Here are some points:
[-0.3  0.1 -0.6 -0.7 -0.3  0.1 -0.1 -1.  -0.6 -0.5 -0.2 -0.7 -1.  -0.8 -0.2  0. ]
[ 0.5  2.3  0.4 -2.3  0.6 -1.1  0.  -1.   0.  -1.1 -1.3 -1.6  0.5  0.5  0.1  0.5]
[ 1.   0.6 -0.1  0.3  1.9  1.3  0.1  0.6 -0.9 -0.9  0.8  0.5  0.3  0.6  2.5 -0.4]
[ 0.9  2.1  0.1 -2.   1.8  0.3 -0.3 -0.9 -0.6 -1.2 -0.8 -1.2 -0.2  0.5  2.3 -0.1]
[ 0.4 -1.3 -0.4  2.6  0.6  2.3  0.7  0.3 -0.9  0.1  0.5  1.  -0.3 -0.3  1.2 -0.6]
[ 0.9  0.7 -0.1  0.   1.5  1.   0.   0.5 -0.9 -0.9  0.6  0.4  0.4  0.5  2.  -0.3]
[-0.5 -0.1  1.6  1.3 -0.6 -0.7  0.2 -0.8  2.4  2.3 -1.4 -0.6  0.2  0.1 -1.7  0.7]
[ 0.2 -0.2  0.2  0.5  0.   0.   0.8 -0.3 -0.1 -0.1 -0.8 -0.5  0.6 -0.2 -0.4  0.3]
[-1.3  0.3  2.2  0.3 -1.4 -1.4 -0.7 -1.3  4.5  3.8 -1.4 -0.9 -0.8  0.2 -2.8  1.1]
[-1.8  1.2 -0.6 -3.1 -2.4 -3.4 -0.9 -1.8  1.   0.1 -0.6 -1.9 -1.5 -0.9 -3.2  1.2]
[ 0.3 -0.8 -0.8  0.2 -0.1 -0.1 -0.3  2.2 -1.  -0.9  1.6  1.7  1.1  0.4  0.4 -0.5]
[ 0.4  2.4  0.1 -3.   0.7 -1.  -0.7 -1.1 -0.4 -1.3 -1.2 -1.6 -0.1  0.2  0.8  0.1]
[ 0.9  1.5  0.2 -0.9  1.9  1.   0.2 -0.7 -0.5 -0.8 -0.6 -0.9  0.1  0.5  2.2  0. ]
[-0.9  1.5 -0.8 -2.9 -1.4 -2.7 -1.  -0.3 -0.3 -1.   1.2 -0.6 -0.6  0.2 -1.6  0.7]
[ 0.  -0.7  0.   1.5 -0.1  0.5  0.4  0.4  0.1  0.4  0.8  0.8  0.2  0.1  0.   0. ]
[ 0.5  0.6 -0.5 -1.   0.6 -0.2 -0.5  0.9 -1.  -1.3  0.6  0.5  0.6  0.5  1.1 -0.3]
[ 0.9  0.3 -0.2  0.7  1.5  1.2  0.1  1.  -0.9 -0.8  1.1  1.   0.5  0.6  2.1 -0.3]
[ 0.6 -0.7 -0.2  1.4  1.3  2.6  0.6 -0.4 -1.  -0.2 -0.1  0.2 -0.5 -0.4  2.  -0.7]
[-0.3 -0.7  0.3  0.7 -1.2 -0.9  1.3 -1.   0.3  0.4 -1.8 -1.   0.6 -0.7 -2.   0.5]
[ 0.4  1.4  0.6 -1.   0.6 -0.4  0.  -0.9  0.5 -0.2 -1.1 -1.   0.3  0.4  0.2  0.4]
[ 0.9  0.9  0.1 -0.2  1.9  1.3  0.  -0.1 -0.6 -0.6  0.  -0.2  0.   0.5  2.4 -0.4]
[ 0.7  0.4  0.2  0.1  1.6  1.6  0.1 -0.4 -0.4 -0.4 -0.2 -0.2 -0.2  0.2  2.1 -0.3]
[ 0.2 -1.2 -0.4  1.4  0.5  2.2  0.8 -0.6 -1.1 -0.2 -0.7 -0.1 -0.7 -0.9  0.9 -0.7]
[-0.2 -1.  -1.3 -1.7 -1.4 -2.  -0.8  2.6 -1.3 -1.3  1.3  1.5  1.2  0.2 -1.1 -0.5]
[ 0.2 -0.9  0.1  1.5  0.   0.6  0.2  0.9  0.2  0.5  0.7  1.   0.4  0.2  0.2 -0.1]
[ 0.1  0.8 -0.6 -2.3 -0.4 -1.4 -0.9  0.7 -0.8 -1.4 -0.1 -0.1  0.4  0.1 -0.1 -0.2]
[ 0.5  0.5  0.1  0.1  1.3  1.1 -0.1 -0.1 -0.4 -0.3  0.2  0.1 -0.1  0.2  1.7 -0.2]
[ 0.5 -0.3 -0.7  0.4  0.2  0.1  0.1  1.4 -0.9 -0.9  1.2  1.1  0.9  0.4  0.6 -0.2]
[-0.4 -0.8 -0.8 -1.5 -1.6 -2.2 -0.4  1.6 -0.7 -0.8  0.8  0.8  0.9  0.1 -1.8 -0.1]
[ 0.8 -0.1 -0.2  0.9  1.6  2.2  0.5 -0.2 -1.  -0.5  0.2  0.1 -0.3 -0.1  2.2 -0.5]
[ 0.6 -1.  -0.6  2.6  0.7  2.1  0.8  0.9 -1.1 -0.4  1.4  1.4  0.  -0.1  1.4 -0.5]
[ 0.3 -1.3 -0.2  2.5  0.6  2.2  0.5  0.5 -0.5  0.4  0.6  1.1 -0.3 -0.1  1.2 -0.6]
Here are 24 more points, each followed by its number:
[-0.1 -0.9 -1.1 -1.4 -1.2 -1.7 -0.6  2.3 -1.4 -1.3  1.4  1.4  1.2  0.2 -0.9 -0.4] 0
[-1.2  0.4  1.4 -0.4 -1.1 -1.2 -0.8 -1.2  3.5  2.8 -0.8 -0.8 -1.   0.1 -2.3  1. ] 1
[ 0.4 -1.2 -0.4  1.8  0.5  2.2  0.8 -0.2 -1.1 -0.3 -0.3  0.3 -0.3 -0.8  1.  -0.7] 2
[ 0.9  1.1  0.2 -0.4  1.9  1.3  0.3 -0.7 -0.6 -0.7 -0.5 -0.7 -0.1  0.3  2.3 -0.2] 3
[-0.7 -0.3  0.9 -0.8 -0.9 -1.  -0.9 -0.2  1.4  1.2 -0.8 -0.2 -0.2  0.  -1.4  0.1] 4
[-0.5 -0.4  0.9  0.2 -0.4 -0.3 -0.4 -0.1  1.4  1.5 -0.6  0.  -0.1  0.  -0.9  0.1] 5
[-1.  -0.5  1.9  0.9 -1.  -0.8 -0.4 -1.   3.2  3.2 -1.5 -0.6 -0.3  0.  -2.3  0.6] 6
[ 0.6  0.6  0.1  0.1  1.   0.4  0.5  0.  -0.3 -0.5 -0.1 -0.1  0.4  0.4  1.1  0. ] 7
[ 0.4 -0.7 -0.4  1.   0.3  0.3  0.2  1.6 -0.7 -0.4  1.1  1.3  0.8  0.4  0.5 -0.3] 8
[ 0.5 -1.  -0.5  1.7  0.4  0.9  0.   2.1 -0.8 -0.4  1.8  2.   0.9  0.6  1.  -0.4] 9
[ 0.4 -0.3 -0.1  0.8  0.5  1.   0.7 -0.4 -0.6 -0.2 -0.4 -0.3  0.1 -0.3  0.6 -0.1] 10
[-0.4 -0.3 -0.6  0.2 -0.4  0.2  0.1 -0.5 -0.5 -0.2  0.5 -0.1 -0.8 -0.5 -0.2  0.1] 11
[-0.4 -0.8 -0.3  0.4 -1.  -0.5  0.8 -0.6 -0.2  0.  -0.8 -0.5 -0.1 -0.8 -1.3  0.2] 12
[ 0.1  1.2  0.8 -0.4 -0.4 -1.6  0.9 -0.9  0.8  0.2 -1.6 -1.2  1.2  0.2 -1.6  0.9] 13
[-0.3 -0.2 -0.2 -0.3 -0.7 -0.8 -0.5  1.   0.3  0.2  1.5  1.   0.3  0.4 -0.7  0.2] 14
[ 0.5  0.1 -0.5  0.   0.5  0.1 -0.2  1.3 -1.  -1.   1.3  1.1  0.7  0.6  1.  -0.3] 15
[ 0.3 -1.  -1.1 -0.5 -0.5 -0.8 -0.5  2.7 -1.5 -1.4  1.8  2.   1.3  0.5  0.1 -0.6] 16
[ 0.2 -0.4  0.   0.8  0.4  0.6 -0.1  1.  -0.2  0.   0.8  1.1  0.5  0.3  0.8 -0.2] 17
[ 0.7 -0.9 -0.9  1.4  0.5  1.   0.1  2.5 -1.4 -1.   2.4  2.4  1.3  0.7  1.5 -0.5] 18
[-0.4 -0.6 -0.3  0.2 -0.7 -0.1  0.6 -0.9 -0.3  0.1 -1.  -0.7 -0.5 -1.  -0.8  0. ] 19
[ 0.3  0.1 -0.7 -0.1  0.  -0.4 -0.3  1.5 -0.8 -0.9  1.9  1.2  0.6  0.6  0.4 -0.1] 20
[ 0.6  0.7  0.4 -0.3  1.8  1.4  0.  -0.8 -0.2 -0.1 -0.6 -0.8 -0.6  0.3  2.1 -0.3] 21
[-0.9  1.1  1.1 -1.5 -1.1 -1.8 -0.9 -1.   2.5  1.6 -0.9 -1.  -0.8  0.1 -2.   0.8] 22
[-0.2 -0.9  0.4  1.4 -0.1  0.9  0.  -0.1  0.6  1.1 -0.1  0.4 -0.2 -0.2 -0.1 -0.2] 23
Which three of these numbered points are nearest to each point below by angle, seen from the average point of the first points? Their numbers follow each, nearest first.
[ 0.3 -0.6 -0.1  1.5  0.6  1.   0.   0.9 -0.1  0.3  1.2  1.2  0.2  0.5  0.9 -0.3] > 17 9 8
[ 0.2 -0.9 -0.7  0.8 -0.4 -0.3  0.3  1.6 -0.9 -0.7  1.   1.3  1.1  0.1 -0.1 -0.2] > 8 16 9
[-0.4  0.2 -0.9 -2.1 -1.2 -2.2 -0.7  1.4 -1.  -1.2  1.3  0.6  0.8  0.3 -1.2  0. ] > 0 14 16
[-0.2 -0.3  0.   0.7 -0.3 -0.1 -0.1  0.6  0.6  0.6  1.1  0.8  0.   0.4 -0.5  0.2] > 14 23 5
[ 0.2 -0.9 -0.5  1.2 -0.1  0.3  0.7  0.9 -0.8 -0.5  0.6  0.7  0.7  0.1  0.1 -0.1] > 8 9 18
[ 0.1  1.7  0.5 -1.5 -0.5 -2.1  0.6 -1.   0.6 -0.4 -1.6 -1.5  1.   0.2 -1.6  1.1] > 13 22 4
[ 0.   1.2 -0.6 -2.4 -0.4 -1.7 -0.8  0.3 -0.7 -1.4  0.4 -0.2  0.1  0.2 -0.2  0. ] > 0 14 22
[-0.7 -1.   0.   0.3 -2.  -2.   1.2 -0.8  0.3  0.5 -1.7 -0.9  0.5 -1.  -2.7  0.6] > 12 19 13
[ 0.5  0.2  0.4  0.2  1.3  1.3  0.2 -0.7 -0.1  0.1 -0.7 -0.6 -0.4 -0.1  1.3 -0.2] > 21 3 10
[-0.7 -0.5 -0.2  0.1 -1.5 -1.3  0.5 -0.8  0.4  0.4 -0.8 -0.8 -0.2 -0.7 -2.   0.5] > 12 19 4
[ 0.4 -0.9 -0.4  1.5  0.3  0.8  0.   1.9 -0.7 -0.3  2.   2.   0.7  0.6  0.8 -0.4] > 9 8 18
[ 0.3 -0.1 -0.7 -0.3 -0.1 -0.4 -0.2  1.5 -1.  -1.1  1.7  1.2  0.8  0.5  0.4 -0.1] > 20 16 15
[ 0.5  1.   0.2 -0.8  0.5 -0.2  0.7 -0.6 -0.2 -0.7 -0.9 -1.   0.6  0.1  0.1  0.3] > 13 22 7
[ 0.5 -0.1  0.1  1.1  1.1  1.2  0.4  0.5 -0.4 -0.1  0.4  0.4  0.3  0.4  1.4 -0.2] > 17 9 2
[ 0.5 -1.1 -0.9  1.4  0.4  0.7  0.1  2.6 -1.3 -1.   2.4  2.4  1.3  0.7  1.3 -0.4] > 18 9 8
[ 0.6  0.2 -0.3 -0.1  0.6  0.   0.1  1.1 -0.8 -0.9  0.7  0.6  0.8  0.5  0.9 -0.3] > 15 18 20
[ 0.5 -1.1 -1.   0.7  0.   0.  -0.1  2.8 -1.3 -1.   2.   2.2  1.2  0.5  0.6 -0.5] > 8 18 16
[ 0.3 -1.5 -0.4  2.4  0.4  2.4  0.8  0.1 -1.1  0.   0.2  0.7 -0.4 -0.7  0.9 -0.7] > 2 10 23
[-0.2 -0.7 -0.2  0.3 -1.  -1.1  0.1  0.9  0.1  0.2  0.5  0.5  0.8  0.1 -1.2  0.2] > 14 0 12
[ 1.1  0.1 -0.1  1.5  2.   2.3  0.5  0.6 -0.9 -0.5  0.9  0.8  0.2  0.5  2.9 -0.5] > 7 18 2
[-0.8 -0.6  0.1 -1.9 -1.5 -1.9 -1.1  0.8  0.4  0.2 -0.3  0.3  0.4 -0.1 -1.7 -0.2] > 4 14 22
[-0.1  0.9  0.5 -1.  -0.8 -2.   0.6 -0.5  0.5 -0.1 -1.4 -1.1  1.1  0.1 -1.8  0.8] > 13 22 4
[ 0.8  0.  -0.5  0.9  1.1  1.   0.1  1.4 -1.  -0.9  1.6  1.3  0.7  0.7  1.8 -0.3] > 18 15 9
[-0.2  0.3 -0.7 -0.3 -0.4 -0.9 -0.2  1.2 -0.4 -0.5  2.3  1.   0.2  0.7 -0.3  0.3] > 20 14 0
[ 1.  -0.2 -0.3  1.6  1.7  1.9  0.5  1.  -1.1 -0.7  1.2  1.2  0.5  0.5  2.4 -0.4] > 18 9 17
[-0.5 -0.7 -0.7  0.1 -0.7  0.6  0.2 -1.1 -0.7 -0.2 -0.6 -0.6 -1.1 -1.2 -0.5 -0.3] > 19 11 12
[-0.4 -1.3 -0.5  1.1 -0.5  1.2  0.5 -0.8 -0.8  0.2 -0.8 -0.4 -1.1 -1.  -0.2 -0.5] > 19 2 11
[-1.3  1.5 -0.1 -2.6 -1.7 -2.5 -0.9 -1.6  1.5  0.5 -0.6 -1.6 -1.4 -0.5 -2.3  1. ] > 22 4 1
[-0.5 -1.   1.1  0.8 -0.8  0.3 -0.2 -0.3  1.4  1.8 -0.8  0.1 -0.5 -0.5 -1.2  0. ] > 5 6 23
[ 0.6 -1.2 -0.5  2.2  0.9  2.8  0.8  0.1 -1.3 -0.4  0.5  0.8 -0.3 -0.6  1.6 -0.8] > 2 10 9
[-0.4 -0.2  0.2  0.3 -0.6 -0.7 -0.2  0.4  1.   0.8  0.7  0.5  0.1  0.3 -1.   0.4] > 14 5 4
[ 0.6  0.  -0.2  0.5  1.   0.9 -0.1  1.  -0.6 -0.5  0.9  0.9  0.4  0.5  1.5 -0.3] > 18 9 15
[ 0.5 -0.3 -0.8 -0.1  0.3  0.  -0.3  1.8 -1.2 -1.3  1.3  1.4  0.9  0.6  1.  -0.4] > 15 16 20
